In the data rows, the value 128 means zero.
Here are some points, one per row:
[127 145 143 109 144 181 107 147 148 146 162 132 193 226 124 101  99 123
 143  94 134 170 164 153 151  69 163 181 195 108 139 121  95 138  48  92
 131  34 151 162  95 173 100  55 148 179 164 126 110 174 126 111 166  99
 183 130 159 104 158 154 161 144  23 184]
[147 125 192 128 138  33  84 176 122 163 122 170 188 136  86 156  84 140
 184 124 152 118  84 128 107  57 157 133 146 115 103 158 149 124  95  47
  83  78 108 105 189 122 162 138 179 119  94 154  90  54 122  40 174 161
 174 154 154 154  61  86 116  80 243  99]
[129  76  20  88 144 140  85 218  82 117 101  59 167 131 200 111 159 125
 124  78 152 140 195 144 129 116 128 118  83 109 108 119 164 171 145 123
 158 146 145 174 168 134 141 133 130 207 174 113  84 168 123 149 156 145
  96 124  84 203  68 161  41 107 110 109]
[126 156 127 152 117 110 108 114  95  82 158  59 178 109  95 153 153 100
  79 150 141  85 121 146 116 187 101 139 163  78 165  57  89  48 147 104
  60 154 164 132 110 118  91 126 123  79 164 173 152 117 104 107 239 155
 163 116  71  87 131 152 113 124 101 157]
[159 214  79 113 128 184 139  78  59 103 152 155  97  11  95 113 150 145
 177 175 150 141  91 149 214 123 132 158  83 134 116 129 136 139  96 175
 153 106  61 115 153  53  96 135 140 114 180 164 124 122 134 163 117  75
 185  61 141 113  88 164 173 136 145  66]
[ 86  68  84 108 106  93 125  95  92 104 103 126  51 102 108 171  71 142
 148 151 181 144  82  77 183 155   5 131 141 106 122 126 183 141 145  80
 170 130  97 119  97 114 180 155 196 199 125 135 190  79 183 148 161 109
 148  87 134 133 139 111 165 160  91 187]
[120  95 152 137 155 126  91  34 123 185  70 121 120 176  89 172 107 142
  59 119  38  19 119  99 190  95 235 160 130 116 177 153 241  46  84  60
 118 104 105 122 131  94  78  99 142 131  95 156 151 103 135 123 101 121
  69  68 106  99  77 130 216 120 116 108]
[114 185 119 142  78  98 159 166   0  92 104 154  82 148 161 132 134 107
  92 104 171 131 201 145 139  97  96 157 140 143 207 170  84  93 134 145
 129 158 154 119 123  95 173 134  72 133 103  57  69 132 124 101  60 106
 127 152 126 113 141 124  63  85  94 154]
[136 149 111 152 167 111 126 125 167 108 132 122 134 141 128 120 140 127
 154   6  29  47 129 180 116 156  38 104 126 127 142 152 106 140 109 115
 161 123 161 136   8 115 109 125 106  67  60 161 141 127 122  61 123 128
 185  90 176 141 119  88 165 101 139  70]
[ 94  74 175 163 152 147 141 167  92 120 181 130 145 142 116  66 133 126
 188 158 150 110 115  54 188 170 152 121  19 205 140 141  84 119 155 133
 167 167 185  98 145 181 112 114  69 130 139 164 202  54  90 173  96 166
 179 116 140 193 194 208 138  87 100 169]
[153  97 144 100 186 128 137 168 144 155 137 172  88 123 178  60 152 169
 152 114  70 145 132 161 135 127 136 115 155 124 101 146 169  59  71 146
 109 120 139 104  92  87 132  13 114  53 193  68 159 124 154 104 152 185
  97 155 151 150  52  59 115 112  80 224]
[103 165 140 133 101 128 155  80 169 163 170 159 160 161 133 122 199  39
  28 157 129 153 149 144 154 115  80 184 139  75  37 115 137 104 141 134
 160 144 149 125  81 144 100 136 125 173 147  97 150 130  83 176  92 152
 138 157 207 198  73 116  60 143 160 172]
[166 138 184 120 103 242 137 176 141  84  91 147 122 214 159 145 132  55
 169 208  79 125  90  96 172 144  79  85 182  71 176 134 153  96 145 152
  96 110 133 113 160 115  91 200 114 122  59 137  90 143 172 145 152 147
  85 147 114 142 110 157 132  80 123 109]
[114 151 147 158 137 102  75  44  91  75 101 153 142  69  68  89 148 110
 141 135 194 112  98 120 152 157 128 133  15 189 121  56 156 199  72 163
 110 123  65 148 143 146 138 120 127 194  30 158 125 214 152 111 117 139
  31 131 119 110 153  81  74 144 122 169]
[159 103 111 120 120  93 226 165 148  78  84 112 202  70 108 130 125 104
  97 142 154 147 144 152 152 149  95 147 136 168 113 131 134 212 101 203
 183 197 221  81 210 204  61 147  73 128 155 112 115 133 127 145 112  80
 124 161  99  62 101  99 185 172 162 158]
[139 179 197 163 108  98 119 206 104 164 167 117  88 154 174 176 127  96
  84 115  87 114  92 132 128  95 191  38  90 117 164 158 205 163 163 161
 107 179 110 150  47 134 146  92 126 125 172 104  65 131 125 135 197 120
 135 104 185 102 157 153 138 238 121 147]
[133  85 133 123  85 186 179 200 207  91 127 145 122 101 127 167 170 171
 103 175 129 116 145 125 108  56 177 139 109 142 119 138  49 161 206  69
 157 134 118 131  92 105  98 125 162  83  87 140 157 184 133  63  94 126
 112  44  76  85  79 122 107  94 139 223]
[125 151 190  18 193 138 124  83 129 165 107 141 129 132 119 160 107 156
  92 160 137 189 112 128  67 157  68  95  83 158 121 118 148 132 199 159
 133 159 129 161 132 152 128 112 105 130 156 121 133 157 120  50  59 105
 230 194  54 126  91 141  73 119  67  49]
[134 133 146 136 121 101 108 155 147 130  69  98  85 191 167 132 153 103
 103 133 154 202 176 187  58 132 128  33 105 213  64 116  92 135  87 179
 110  94 128 124 155  88  67 192 165 103 129 123 149  92 120 130 121 168
 162 109 181  78 162 181 135 123  97 135]
[128  69  94 102 138  65 118  85 212 153 116  85  55  41 139 131 112  95
 127 146 225 135  79 127 181 146 189 101 154  80 138 103  33 159 175 159
 153 112  98 180 147 131 119 103 123 115 106  98   9  86 108  97 108 125
 107 177 148 168 156  60 162 112 109  95]
[163  68 130 122  70 150  97 142 126 166 142 126 114  95  30  94  95 220
 145  73 134 142  95 122 146 167 133 120 131 172 178  80  64  71 149 174
 118 135 104 169 164  94 124 174 177 190  68 116 145 134 118 255 109  76
 113 139 157  77  93 100  57 175 161 104]
[122  75  97 196 176  52 102 115 130 158 244 122 139 154 157 126 113 168
 164 152 133 107 101  55  22 138 179 119 215  80 122 148 161 133 125 110
  98  99 127  47 108 120 146 185 106 154 165 146 151 163 140 114  82  74
  89  73 126 111 109  51 148  86 104  45]
[ 59  73  69 174 136 141 107  92 203 131 171  89  48 150  50  79 118 115
 123 170 109 125 159 135  50  50 122 100 128 114 126 157 161 142  83  89
 104 125  94 102 156 136 177  73 116  87  62 142  88 146 170 180 158 125
 203 171  70 165 153 130 179 125 192  69]
[211 110 141 163 113 176  92  84 128 128 107 101 115 180 138 109 117 113
 148 106  69  75 152  61 125 132 139 172 149  79 107 154 232 147 150 147
 111  97 162 109 121 131 147 130 246   0 201 143 168 118 111 103 105 153
 102 192 135  88 191 165 126 120 142 150]
[122 176  72 116  72 155 169 107 207 131 140 131 181 136 189 192 155 155
 126  43  72 152 130 140 163  62 123  94  91  98 135 108 121  63 130 164
  51 125 105 117 152 157 193 135  76 170 162 148 212 112 109  69 116 122
 113 155  98 113 202 116 164  61 179 128]
[107 209 135  63 208 122 187 166 122 119 112 104 171 147 153 150  93 184
 123 139 185 138 153 170  82 176  99 195  87 152 115  94 109 141 170  55
 133 151 115 144 122 130 125 169 124  97 154 102 104 166 136 222 123 132
  56 161 162 134 232 118 181 111 190 149]
[122 160 124 131 117 136 146 104 112 105 123 157  59  19 120 170 120 136
 167 116 111 185 114 111  34 153 144 209 185 181 148 167  54 145  74 109
 200 123  83 124 135 165 180 165  84 180 136 176  77  96  78 153 153 151
  55 145  96 189 139 158  99 240 144  93]
[ 86 157 127 154  70 147 141  91 113 168  91 197 211 125 172  58 118 120
 144 140 114 116 161 143 124 205 168 104 204 130  79 134  74 165 185 136
 123 158 176 177 147 146 172  99 116 139 105  50 172 127 163 115 142 138
 122  72 113 146 155 200  97 184 133  61]
These points spread out most along one direction. Take the direction at right angles to it along which they spread out most. Go by this last direction. For each point below, how far along it does it lie, from 0 to 99? 50 is the average, and the first point above lies past it. One standard deviation of the points above along it is 16.
[126 156 127 152 117 110 108 114  95  82 158  59 178 109  95 153 153 100
  79 150 141  85 121 146 116 187 101 139 163  78 165  57  89  48 147 104
  60 154 164 132 110 118  91 126 123  79 164 173 152 117 104 107 239 155
 163 116  71  87 131 152 113 124 101 157] 59
[125 151 190  18 193 138 124  83 129 165 107 141 129 132 119 160 107 156
  92 160 137 189 112 128  67 157  68  95  83 158 121 118 148 132 199 159
 133 159 129 161 132 152 128 112 105 130 156 121 133 157 120  50  59 105
 230 194  54 126  91 141  73 119  67  49] 60
[114 185 119 142  78  98 159 166   0  92 104 154  82 148 161 132 134 107
  92 104 171 131 201 145 139  97  96 157 140 143 207 170  84  93 134 145
 129 158 154 119 123  95 173 134  72 133 103  57  69 132 124 101  60 106
 127 152 126 113 141 124  63  85  94 154] 66
[120  95 152 137 155 126  91  34 123 185  70 121 120 176  89 172 107 142
  59 119  38  19 119  99 190  95 235 160 130 116 177 153 241  46  84  60
 118 104 105 122 131  94  78  99 142 131  95 156 151 103 135 123 101 121
  69  68 106  99  77 130 216 120 116 108] 27
[ 86  68  84 108 106  93 125  95  92 104 103 126  51 102 108 171  71 142
 148 151 181 144  82  77 183 155   5 131 141 106 122 126 183 141 145  80
 170 130  97 119  97 114 180 155 196 199 125 135 190  79 183 148 161 109
 148  87 134 133 139 111 165 160  91 187] 30
[153  97 144 100 186 128 137 168 144 155 137 172  88 123 178  60 152 169
 152 114  70 145 132 161 135 127 136 115 155 124 101 146 169  59  71 146
 109 120 139 104  92  87 132  13 114  53 193  68 159 124 154 104 152 185
  97 155 151 150  52  59 115 112  80 224] 65
[107 209 135  63 208 122 187 166 122 119 112 104 171 147 153 150  93 184
 123 139 185 138 153 170  82 176  99 195  87 152 115  94 109 141 170  55
 133 151 115 144 122 130 125 169 124  97 154 102 104 166 136 222 123 132
  56 161 162 134 232 118 181 111 190 149] 60
[ 59  73  69 174 136 141 107  92 203 131 171  89  48 150  50  79 118 115
 123 170 109 125 159 135  50  50 122 100 128 114 126 157 161 142  83  89
 104 125  94 102 156 136 177  73 116  87  62 142  88 146 170 180 158 125
 203 171  70 165 153 130 179 125 192  69] 26
[ 94  74 175 163 152 147 141 167  92 120 181 130 145 142 116  66 133 126
 188 158 150 110 115  54 188 170 152 121  19 205 140 141  84 119 155 133
 167 167 185  98 145 181 112 114  69 130 139 164 202  54  90 173  96 166
 179 116 140 193 194 208 138  87 100 169] 61
[147 125 192 128 138  33  84 176 122 163 122 170 188 136  86 156  84 140
 184 124 152 118  84 128 107  57 157 133 146 115 103 158 149 124  95  47
  83  78 108 105 189 122 162 138 179 119  94 154  90  54 122  40 174 161
 174 154 154 154  61  86 116  80 243  99] 30
[166 138 184 120 103 242 137 176 141  84  91 147 122 214 159 145 132  55
 169 208  79 125  90  96 172 144  79  85 182  71 176 134 153  96 145 152
  96 110 133 113 160 115  91 200 114 122  59 137  90 143 172 145 152 147
  85 147 114 142 110 157 132  80 123 109] 58
